One turn moves each row of this set onto another row. After a few examples, where does it send each row asked below?
vap: [-0.75 -0.53  1.15 -0.17 -1.72  1.31 -2.22  1.43 -0.50 -1.66  2.11 -1.10
 -3.21 -1.94]
noz: [ 1.69  1.17 -1.52  0.58  2.07  1.12 -1.09  0.77 -1.79  0.58  1.75 -0.55
 -2.99 -3.28]
Vono: [ 1.25 -2.25  0.42  0.87  1.03  0.75 -1.22  0.58 -0.88 -2.52  1.63 -2.61
 -1.87 -2.96]
Zadid: [ 0.58 -2.43  1.59 -1.67 -1.49  3.71 -0.52 -1.02 -1.41  1.83  1.29 -0.78
 -0.10 -2.11]
gesum: [-0.23 -0.97 -0.07 -0.23  1.86  0.24 -2.13  1.92 -1.31 -0.67  1.10 -3.43
 -1.72 -3.11]
Petev: [ 2.33  0.69  0.90 -0.60 -1.71  0.90 -0.66 -0.39  1.01  0.22  0.77 -0.70
 -1.92  0.96]
guz: [ 0.71 -1.92 -0.54  0.73 -0.75  1.11 -0.23 -0.80 -1.99  1.07 -0.40  1.83
 -1.22  1.10]
vogi: [ 1.95  0.37 -1.70 -2.32 -0.79  0.92 -1.84  0.54 -1.76 -0.07 -0.29  1.32
 -0.73 -0.45]
kuz: [ 0.58 -0.02 -0.25 -0.70 -1.24  2.88  0.66 -0.89 -0.35  1.61 -1.80 -0.61
 -1.85 -0.42]
zilel: [-1.25 -0.42 -1.12 -2.30  0.78  1.16  0.84  0.98 -0.17  0.40  2.62 -2.29
  0.16 -1.85]
Mulab: [-0.04 -1.17  0.42  0.91 -0.44  1.31 -4.40  0.31 -0.09  0.41  0.80 -0.82
 -2.16 -3.27]
bodo: [ 0.81 -1.20 -0.24  0.13  0.11  0.68  0.74 -1.60  2.89  0.45  1.73 -0.41
 -2.30 -2.83]
Tapi: [ 1.09 -2.31 -1.55 -2.22  2.65 -0.32  0.21  0.13 -0.79  0.43  2.47 -2.07
 -1.14 -2.66]
Viga: [-0.19 -1.28  0.00  1.03 -0.71 -2.27 -0.03 -0.06 -1.52  0.81  1.38  2.06
 -0.98 -1.85]
limi: [-0.99 -1.36 -0.46  0.52 -1.46  0.70 -1.21 -0.26 -1.74  3.08  0.04  1.08
  0.12 -0.23]
zit: [-0.85 -1.92  1.64 -0.54  0.32 -0.11  0.28  1.43  0.23  2.04  2.76 -0.17
  0.94 -1.89]
lifu: [ 1.92 -2.13  0.19 -0.57 -0.66  0.64  0.76 -2.38 -0.20  1.46 -1.10 -0.01
 -3.57 -1.63]
liro: [-0.74 -1.52  0.35 -1.64  0.02  1.95 -0.54  1.22 -2.42  0.46  0.52  2.06
  0.83 -2.36]
Zaba: [ 0.25 -0.88 -0.26  1.83  1.32  0.56 -2.81  2.16 -0.23  2.49 -0.21 -0.77
 -1.76 -1.49]
suv: [ 1.35 -3.21 -0.11  0.43  0.61  1.00  0.70  0.17  0.66  1.11  0.66 -0.86
  0.47 -4.68]
miki: [ 1.47 -1.79 -0.74  0.59  2.35  1.98  1.26 -1.57 -1.62  0.00  2.22 -1.33
 -1.85 -3.14]
tevo: [ 0.99 -1.67  1.35 -1.76 -0.28 -0.13 -1.34  2.13 -1.67 -1.61  1.54 -1.06
 -2.65  0.20]
voger: [ 2.44 -2.69 -0.96  0.90 -0.85  1.15  2.03 -0.45 -0.71  1.48  1.53 -1.40
 -2.95 -2.75]
Vetum: [ 0.37 -1.43 -1.24 -2.60 -1.83  1.52 -1.04  0.38 -0.31  2.06 -1.43 -0.90
  0.03 -1.49]
zivav: [ 0.58 -0.36  1.09 -2.92 -2.07 -0.08  0.37 -0.95 -0.35  1.82  2.41 -1.66
 -0.55 -1.53]
feteg: [ 1.88 -2.42 -0.09  1.18 -0.75  0.64  0.40 -0.02 -0.62 -2.56  1.97 -1.10
 -2.58 -1.09]
nela: [ 1.62 -0.14 -2.06 -1.39  0.30  1.88  0.41  0.35  1.09  0.81  0.70 -0.06
 -4.27 -0.88]
noti: [-1.69 -0.77  0.03 -3.27 -0.02  1.52 -1.12 -1.15 -0.16  0.34  0.23 -0.77
  0.78 -2.42]
fil: [-2.29  0.59  0.17 -0.68  1.14 -0.27 -2.01  1.21 -1.07  1.34  1.01 -2.30
 -1.42 -2.43]
Gepi: [ 1.77 -2.72  0.49  0.65 -0.03  1.92 -0.59  1.86 -1.84  0.34  0.41 -0.14
 -3.20 -4.42]
zuzes: [ 0.94  0.44  0.12 -0.43  2.18 -1.51 -1.23 -0.46  0.69  1.75  2.99 -1.14
 -1.35 -1.77]
mam: [ 2.18 -2.53 -0.66  0.56 -0.90  0.11  0.50 -0.49 -1.12 -1.01  0.61  0.79
 -2.57  0.87]
levat: [-1.19  0.06  0.62  1.54  1.52 -0.73 -0.20  1.05 -0.65  1.78  0.02  1.24
 -2.12 -0.80]
bopi: [ 1.54 -2.73  3.23  0.30 -1.09  1.39 -0.31 -0.26  0.73  0.09  0.40 -0.55
 -2.48 -1.84]
mib: [ 1.80 -2.46 -1.02 -2.31  0.63  3.54 -1.13  0.37 -1.68  1.52 -0.53  0.32
 -2.70 -1.51]
Moleg: [ 1.64 -1.24 -0.26  1.53 -1.31  0.02 -0.48  0.18 -2.63 -0.02  2.33  0.65
  0.97 -0.90]
tunor: [-2.43 -0.20  0.13 -0.66 -0.41 -0.56 -2.11 -0.08 -1.06  2.95  0.48 -0.28
 -0.60 -1.67]
paf: [ 1.41 -0.33 -1.09 -0.90  2.32  1.52  1.28  1.35 -2.15  0.72 -0.41 -0.77
  0.20 -3.45]
mibu: [ 2.04 -1.52  1.21 -0.09  0.97  0.85 -1.44  0.33 -2.79 -1.45  1.39 -0.24
 -0.02  0.64]
bute: [ 1.06  1.41 -0.50 -3.17  1.12 -0.75  0.89 -0.53 -1.66  0.69  0.57 -0.96
 -1.13 -1.74]

zivav turns into bute
guz turns into limi
And these:
noti turns into zilel
vogi turns into liro
tevo turns into mibu

One turn moves each row of this set onto another row. After a few examples, where does it send each row asked below?
zatup: [ 0.02  1.70 -2.28  1.54  1.91  0.24 -0.56 -0.70  1.70  0.68  0.58 -0.37
 -0.27  0.86  2.02 -0.46 -1.82 -1.58 -3.89 -0.88]
nuf: [ 0.60  1.79 -0.84 -1.88  0.60 -0.49 -0.70 -0.37  0.77  0.65 -1.39  2.70
 -0.31 -2.25 -0.62  0.43 -0.07 -2.20  0.28 -4.29]
notu: [-0.69  0.95  0.63 -1.08  0.78 -0.54  1.08  0.61 -0.94 -0.82  3.12 -0.93
  2.43  2.24  1.92 -0.25 -0.48 -0.48 -0.92  0.62]
bag: [-0.66  0.74 -0.70 -2.08  0.44 -0.20 -1.23  0.45 -1.70 -1.33  0.96  1.62
 -0.72 -0.97 -1.48  1.21  0.29 -1.99  0.99 -3.53]
meva: [-1.14 -0.35 -0.44 -0.35  1.35 -0.26  2.30 -0.21  1.71  1.59  2.37 -0.03
  1.34  1.48  1.79 -1.16 -2.22 -1.07 -3.10 -1.42]
zusev: [-1.55 -0.47 -2.85 -0.58  0.25  1.28  0.07 -0.56  1.72 -1.34  0.46  2.28
 -1.36 -1.27 -1.39 -0.12 -0.84 -1.68 -0.12 -3.29]
Situb: [ 0.18  0.68 -1.67  0.30 -0.23  0.22 -1.68 -1.17  1.32 -2.22 -1.26  2.26
 -0.33 -1.80 -0.73  0.32  0.43 -1.48  1.88 -1.15]
dozi: [-0.24  0.60 -0.61 -1.58  0.34 -0.34 -0.72 -0.98  0.84  0.94 -0.98  2.64
 -1.21 -2.18 -1.36  0.07 -0.10 -2.77 -0.10 -4.22]
tize: [ 0.53  1.41 -2.91  1.85  1.24  0.26 -0.33 -1.00  1.49  0.77  0.49  0.01
 -0.80 -0.41  0.72 -0.01 -2.07 -1.20 -3.66 -1.32]
Lumu: [-0.70 -2.23  2.25 -0.57  1.13 -1.56  0.30 -1.64  1.55 -0.85  2.72  1.14
  1.96  0.06  0.55  0.52 -1.23 -2.36 -0.56 -0.79]
dolob: [ 0.51  2.04 -1.12  0.81  0.96  0.68  0.22 -1.28  1.85 -0.40 -1.49 -0.45
  0.06  1.15  2.16 -0.71  0.53 -0.49 -0.45  1.89]
Vevaf: [ 0.61  1.71  2.18 -0.99  0.62 -2.47  0.70 -0.76  0.29  2.85  0.97  0.72
  2.36 -0.15  1.87 -1.50 -0.29 -1.44 -1.57 -0.40]
revi: [-0.55 -1.40  0.59 -2.03 -0.61 -1.40  0.78 -0.33 -0.53  1.03  0.85  3.90
  1.53 -0.21 -1.56 -0.88 -1.52 -1.94 -0.11 -2.33]
Kos: [ 2.16  3.25 -0.51 -0.68  1.69 -1.08 -0.01  0.31 -0.18  3.16  0.20  1.25
  0.20 -0.74  0.17  0.83 -1.12 -0.49 -2.07 -2.03]
Goti: [ 0.10  1.25  2.34 -1.13  0.63 -2.68  0.87 -0.86 -0.39  2.64  0.52 -0.02
  2.03  0.38  2.24 -1.37  0.04 -2.06 -1.40 -0.47]
dodit: [ 0.92  3.42 -1.05 -1.31  0.98 -0.17  0.98  0.69 -2.16 -0.29 -0.02 -0.83
  0.31  0.66  0.87  0.85  0.89  0.45  0.18 -0.31]
ripet: [ 0.46  3.74 -0.90 -1.02  1.66  0.02  0.53  0.94 -1.53 -0.02  0.97 -0.35
  1.13  1.78  1.99  0.30  0.33  0.58 -0.36 -0.20]
bok: [ 2.01  3.03 -2.37 -1.09  2.00  0.60 -0.71 -0.12  0.86  1.45  0.71  1.54
 -0.47 -1.18  0.42  1.15 -1.47 -0.07 -1.44 -3.05]
doseg: [-1.15  0.07 -0.38 -0.07  1.25 -0.38  1.40 -0.26  1.68  0.82  2.87 -0.15
  1.44  1.19  1.87 -1.04 -2.57 -1.45 -3.76 -1.01]
kitob: [-0.18  0.14  0.47  0.78 -0.27 -0.68  0.82 -1.77  2.22  0.43  0.42  0.31
  2.05  0.28  2.16 -2.29 -0.17 -0.69 -0.86  2.25]
zufu: [-1.56 -0.52  0.49  0.27  0.46 -2.19  0.96 -1.61  0.53  0.16  3.61  1.81
  3.03 -1.77  0.94 -1.70 -0.50 -0.79 -0.26 -1.63]
bezim: [-0.73  0.47 -3.26 -0.06  0.54  1.18 -0.64 -0.18  2.00 -1.26  0.59  2.14
 -0.77 -1.30 -0.95  0.55 -1.38 -1.68 -0.67 -3.93]
veze: [ 0.95  1.25 -1.69  1.21  0.45  0.81  0.23 -1.32  1.22 -1.40 -1.56 -0.72
 -0.77  0.37  1.00  0.19  0.26 -0.44 -0.45  2.00]
fidef: [-1.88 -1.35 -0.25 -2.41 -1.44 -0.83  1.70 -0.27 -1.84 -1.13  0.64  2.20
  1.35  0.09 -0.60 -1.45 -0.33 -1.72  0.54 -1.85]
resu: [ 1.54  3.74 -1.35 -2.19  1.06  0.37  0.21 -0.46 -0.82  0.16 -0.90  0.17
 -0.47 -1.08  1.64  0.93  0.81 -0.18  0.58 -2.02]
Pemu: [-0.87 -1.20  1.78 -2.04  1.06 -0.69  2.81 -0.97  2.25  0.23  2.45  1.76
  2.19  0.08  0.52 -0.06 -0.83 -0.69  0.35 -1.29]
Dabi: [-1.87 -2.18 -0.82 -0.52 -1.08 -1.07  0.17 -0.96 -0.56 -0.39  1.41  2.96
  1.09 -0.62 -1.04 -1.53 -1.99 -2.47 -1.55 -2.19]
Nomu: [-0.30  1.47 -1.31 -2.02  0.49  0.35 -1.00  0.61 -1.10 -2.42  0.17  0.95
 -0.39 -0.63 -0.53  1.55  0.31 -1.91  1.24 -3.23]
Tuzi: [-0.21  0.23 -1.26 -0.48 -0.41  0.33 -1.24 -1.04  0.42 -1.52 -0.40  2.68
 -0.38 -1.61 -1.72 -0.01  0.85 -1.13  2.28 -1.20]
lezus: [-0.54  0.10  0.87 -0.26  1.04 -0.98  0.49  0.32 -1.22 -0.73  2.97 -0.93
  2.08  2.23  1.28 -0.03 -0.43 -0.78 -0.76  1.01]
ruzo: [-0.44 -0.20 -0.08  1.56  0.04 -0.95  0.95 -1.58  2.03  0.90  1.02  0.85
  2.36  0.08  1.64 -2.24 -0.38 -0.08 -0.77  1.77]
bog: [ 1.85  3.83  0.11 -0.10  2.04 -1.27 -0.82 -0.04  0.18  3.08  0.39  1.02
  0.99  0.03  1.41 -0.03 -0.81 -0.86 -2.20 -1.30]
liv: [-2.44 -1.02  1.19 -1.20  0.09 -1.59  2.08 -2.15  0.50 -0.84  1.69 -0.14
  1.86 -1.21  1.88 -1.36  0.29 -2.21 -0.27 -1.68]
tikel: [ 1.41  1.94 -2.90  1.46  1.03  0.73 -2.06 -1.91  1.43 -0.49 -0.08  0.87
 -0.82 -2.01  1.00  0.30 -1.05 -0.89 -1.65 -1.11]
tivu: [ 1.41  1.67 -1.87 -0.60  0.95  1.42 -1.10 -1.01  0.39 -2.32 -0.87 -0.66
 -1.45  0.03  1.25  1.67  0.13 -1.02 -0.13 -0.13]
Soruz: [-1.34 -2.78  0.31 -1.27 -1.25 -0.51  0.78 -1.37  0.19 -1.29 -0.39  2.53
  0.70  0.35 -0.98 -0.94 -0.95 -2.66  0.11 -0.48]

Tuzi turns into zusev
Pemu turns into liv
And these:
dolob turns into zatup
Dabi turns into revi
ruzo turns into meva
Nomu turns into Situb
resu turns into tivu
veze turns into tize
notu turns into kitob

